The same turns and mirrors carry the whole set onto itself and the rows of a family onto each other. Which other rows belong to the same family as each row named below? List them in the order they appear above.
These 32 rows form 4 families of 8 rows each.
Sime: -276 56 139 -5 109 146 -30 -72 -52 41 -86 257 308 446 65 296
Nuve: -262 -86 -10 168 -57 119 42 -89 -149 304 -246 -56 216 323 -3 171
giso: -263 73 294 -169 -3 82 -66 78 253 36 5 154 59 320 -58 211
Sike: -251 186 244 -110 -294 284 45 -129 -40 249 -38 85 -90 206 -24 105
Pibo: -341 -42 243 -127 249 248 121 64 98 11 -127 221 151 240 142 -14
mup: -265 132 235 64 -309 110 19 -2 53 288 -126 -4 -39 117 -111 110
les: -507 63 177 -51 -151 243 159 -177 -150 301 -238 123 19 210 88 -59
Rapog: -444 -101 216 -290 37 293 154 -44 202 103 -137 44 28 316 -12 22
Dozan: -365 27 55 84 14 88 -3 -144 -266 266 -212 160 200 370 150 99
nefup: -346 -23 185 -58 175 -19 -86 68 124 48 -103 199 225 404 45 194
Nubuv: -115 155 132 27 -129 123 -118 -98 -162 218 -10 125 90 370 36 269
nat: -190 177 276 -143 -104 279 9 -58 107 30 32 204 104 327 -61 294
lural: -408 -78 64 83 -153 232 183 -115 -77 336 -307 -81 102 204 -27 20
purip: -117 106 180 148 -168 254 82 1 -110 280 -132 7 0 52 23 29
zuvuf: -163 99 135 181 -167 -15 -111 15 -45 264 -116 30 112 251 -51 235
zuz: -95 22 66 105 -190 172 -16 -60 -46 275 -112 -95 108 295 -98 263
ruk: -240 -98 109 -163 176 141 -45 -5 112 58 -66 71 194 479 25 232
votis: -560 -12 168 -67 98 233 177 -125 -45 99 -249 255 255 331 99 60
Tak: -60 93 130 212 -95 180 11 14 -160 265 -126 29 82 120 53 96
Kifi: -473 102 303 -200 -120 368 208 -111 108 89 -127 209 55 215 -25 60
vom: -456 -170 116 -184 201 180 94 -47 84 106 -200 84 183 420 67 59
taf: -570 -75 220 -112 151 59 79 22 136 93 -228 194 168 303 72 9
bovu: -233 53 158 172 -114 242 141 -20 -154 306 -215 26 42 48 71 -51
dode: -242 20 137 13 -283 277 121 -88 21 308 -160 -117 -6 176 -119 114
gisus: -221 -28 211 -271 12 251 18 -3 229 62 1 33 32 375 -60 186
Gukof: -222 -20 220 -97 266 205 31 84 90 -16 -63 223 181 291 123 87
nudam: -182 35 104 235 -36 166 73 -2 -205 287 -211 44 126 116 103 20
fuv: -299 7 301 -185 155 306 130 73 163 2 -70 198 61 193 80 -10
piv: -482 23 332 -223 -27 166 98 35 269 79 -116 151 9 219 -35 20
fud: -479 31 184 104 -203 96 123 -45 -30 332 -287 27 39 113 -24 -31
lutu: -382 -8 77 218 -66 -34 -5 -26 -130 306 -284 57 190 249 36 91
Gogu: -181 32 285 -158 169 260 39 96 158 -22 -4 198 90 246 70 92

Which other rows belong to the same family as les? Sime, Sike, Dozan, Nubuv, nat, votis, Kifi
Which other rows belong to the same family as lutu? giso, mup, nefup, zuvuf, taf, piv, fud

The same turns and mirrors carry the whole set onto itself and the rows of a family onto each other. Which other rows belong to the same family as each row named below? List them in the order they appear above.
These 40 rows form 8 families of 5 rows each.
rumo: 180 -13 -15 75 -142 43 52 50 -153 -44 95 -100 285 -151 -55 226 214 18
 -10 38 -152 -213 66 -69
Tef: 51 128 53 -77 -201 55 -22 95 -211 -90 46 -140 289 60 -143 17 161 -4 -200
 87 -157 -186 33 -2
sidi: 114 -6 -54 24 103 67 -62 -1 -99 -221 157 46 170 120 115 180 170 201 -36
 -33 -129 -24 -14 85
Bog: 142 160 10 2 -70 -4 22 -16 -32 -15 30 -30 274 -206 -24 16 252 17 -17 40
 -26 -209 -125 -105
sugas: 6 99 -112 -167 -85 35 94 -59 89 60 -74 230 -170 -71 -43 16 -51 -82 -234
 -288 178 28 -42 -11
lavog: 92 -1 -65 -40 -247 -136 217 175 -208 206 -77 65 152 -204 22 76 48 -66
 -36 -49 36 -235 58 -14
filir: -11 -74 25 -50 -62 25 174 59 61 -303 -16 92 -266 -1 26 100 -17 -44 -262
 -144 -85 159 161 117
fon: 252 94 24 5 -127 -70 28 68 -75 -68 48 -224 253 -54 -7 58 169 -35 -24 27
 -167 -136 215 154
bib: 48 -40 5 -13 -40 -152 228 177 128 75 -27 101 -161 -104 47 -43 -139 34
 -291 -223 125 86 108 -45
Zom: 173 -41 0 4 -57 6 37 22 23 -344 112 -37 61 -1 65 166 146 -7 -149 -33
 -259 105 207 165
Zisif: -56 8 -13 17 -48 16 201 33 -38 148 -229 130 -212 -121 37 -20 -179 -77
 -164 -205 -3 66 -8 -59
Tuma: 92 109 25 -40 -13 -19 197 69 -221 281 -103 19 15 -64 34 4 25 115 -46
 -161 166 -206 -63 54
peve: 104 36 -76 -42 -156 -175 335 155 -118 270 -59 16 46 -110 -93 23 72 -75
 -138 -218 53 -162 92 6
Fuba: 96 23 -97 -80 -152 -103 125 101 -231 5 95 -50 259 -34 -182 83 275 -68 -7
 -28 -86 -206 23 122
zupof: -29 -142 -142 -66 -10 4 -140 64 66 -339 135 5 118 63 -44 223 41 81 -113
 60 -108 10 85 32
doku: 51 54 44 -89 -226 38 266 109 -100 124 -111 140 -102 -74 -19 12 -103 -24
 -438 -218 -18 46 92 -30
Gaden: 53 128 -44 -17 -150 -23 151 59 -212 253 -225 4 68 -76 -42 -49 -12 -136
 29 -109 -21 -190 -12 -14
Gage: 149 172 -2 -149 -151 3 106 -36 -59 208 -99 53 27 -231 -102 -41 98 -49
 -96 -121 167 -175 -136 -55
fefun: -69 68 -172 6 32 70 15 -88 188 -226 78 228 -17 50 51 102 23 -11 -238
 -253 -16 111 31 -45
Naro: -5 -87 18 -31 4 -54 -27 121 166 -312 153 75 -101 -14 48 -18 -76 95 -254
 -25 32 184 66 59
lefe: 6 -100 -21 19 36 81 -8 -13 105 -182 -69 133 -179 -37 83 63 -144 31 -201
 -109 -145 254 2 -14
muf: -17 0 8 -62 69 44 168 42 -72 117 -81 157 -222 -15 72 43 -106 152 -190
 -252 188 13 -38 52
zus: 155 95 -19 2 20 -6 55 49 -243 79 40 -49 264 17 58 90 201 152 55 -34 -33
 -232 -48 71
Rudop: -42 33 71 -94 -132 -44 249 117 -25 -4 -171 -14 -288 -53 -48 -49 -87 -107
 -201 -148 112 -64 142 76
zagep: -16 -67 -49 -28 154 87 20 -3 8 -196 81 170 -128 106 118 150 -36 198 -186
 -174 2 128 -17 84
lugot: 150 -30 -49 -23 8 92 -203 -33 7 -265 48 5 121 46 36 119 48 27 -38 41
 -272 117 7 27
deka: 48 127 67 -116 -292 25 239 130 -275 155 -116 -11 98 -46 -140 1 77 -80
 -250 -79 -53 -196 30 -29
lilo: 27 -46 -41 -68 -60 -26 -93 68 -56 -344 226 -22 162 31 -89 62 173 31 -64
 85 -76 14 -5 157
toba: 237 70 3 -38 -232 -14 111 100 -127 252 -66 -42 72 -213 -55 84 13 -22 -71
 -70 117 -241 72 -106
baro: -82 -167 -76 -56 7 -8 -28 60 153 -150 40 83 -111 -87 2 136 -213 79 -279
 -100 87 165 106 44
rerut: 165 104 -70 -21 -122 11 -96 18 -184 2 -49 -77 272 13 -42 33 126 -72 102
 47 -196 -157 -10 20
dabo: -146 -52 -80 25 -87 130 -19 26 68 -262 81 166 -175 25 37 135 -160 -11
 -224 -152 92 79 119 9
Rari: 53 -4 49 -38 -114 84 40 75 68 -146 50 99 -29 14 65 47 -149 64 -478 -161
 -88 224 130 -8
vunem: -62 -68 -83 111 -60 124 -35 -2 -11 -354 188 48 130 -14 -8 256 117 32
 -102 -5 -178 -18 78 7
todi: 35 17 -27 -65 -181 39 66 92 9 130 -63 121 -213 -107 7 36 -222 -41 -203
 -194 261 -59 111 -57
zuk: -12 -63 -26 -36 -144 -87 204 115 -3 191 -90 112 -85 -252 49 45 -206 -9
 -221 -172 183 14 88 23
gupi: 118 143 68 -56 -173 -100 173 125 -100 151 -145 -207 20 -92 -90 -65 15
 -94 -50 -50 62 -238 172 85
Pazo: 16 101 -85 104 45 29 -17 -57 115 -264 146 72 261 -29 70 100 207 38 -105
 -56 -160 -38 -33 -102
lerar: 75 -52 -136 -59 -166 -83 9 125 -165 -118 47 -4 288 -13 -45 182 197 -13
 39 102 -141 -256 54 4
vame: 50 59 51 -21 -97 106 -129 61 -8 -291 152 -72 206 94 -15 53 10 79 -333 39
 -174 77 103 18

Which other rows belong to the same family as sugas? Bog, Gage, fefun, Pazo
Which other rows belong to the same family as baro? lavog, zupof, zuk, lerar
Which other rows belong to the same family as Zisif? Gaden, lefe, lugot, rerut
Which other rows belong to the same family as deka? Tef, doku, Rari, vame
Which other rows belong to the same family as lilo? bib, peve, Fuba, Naro

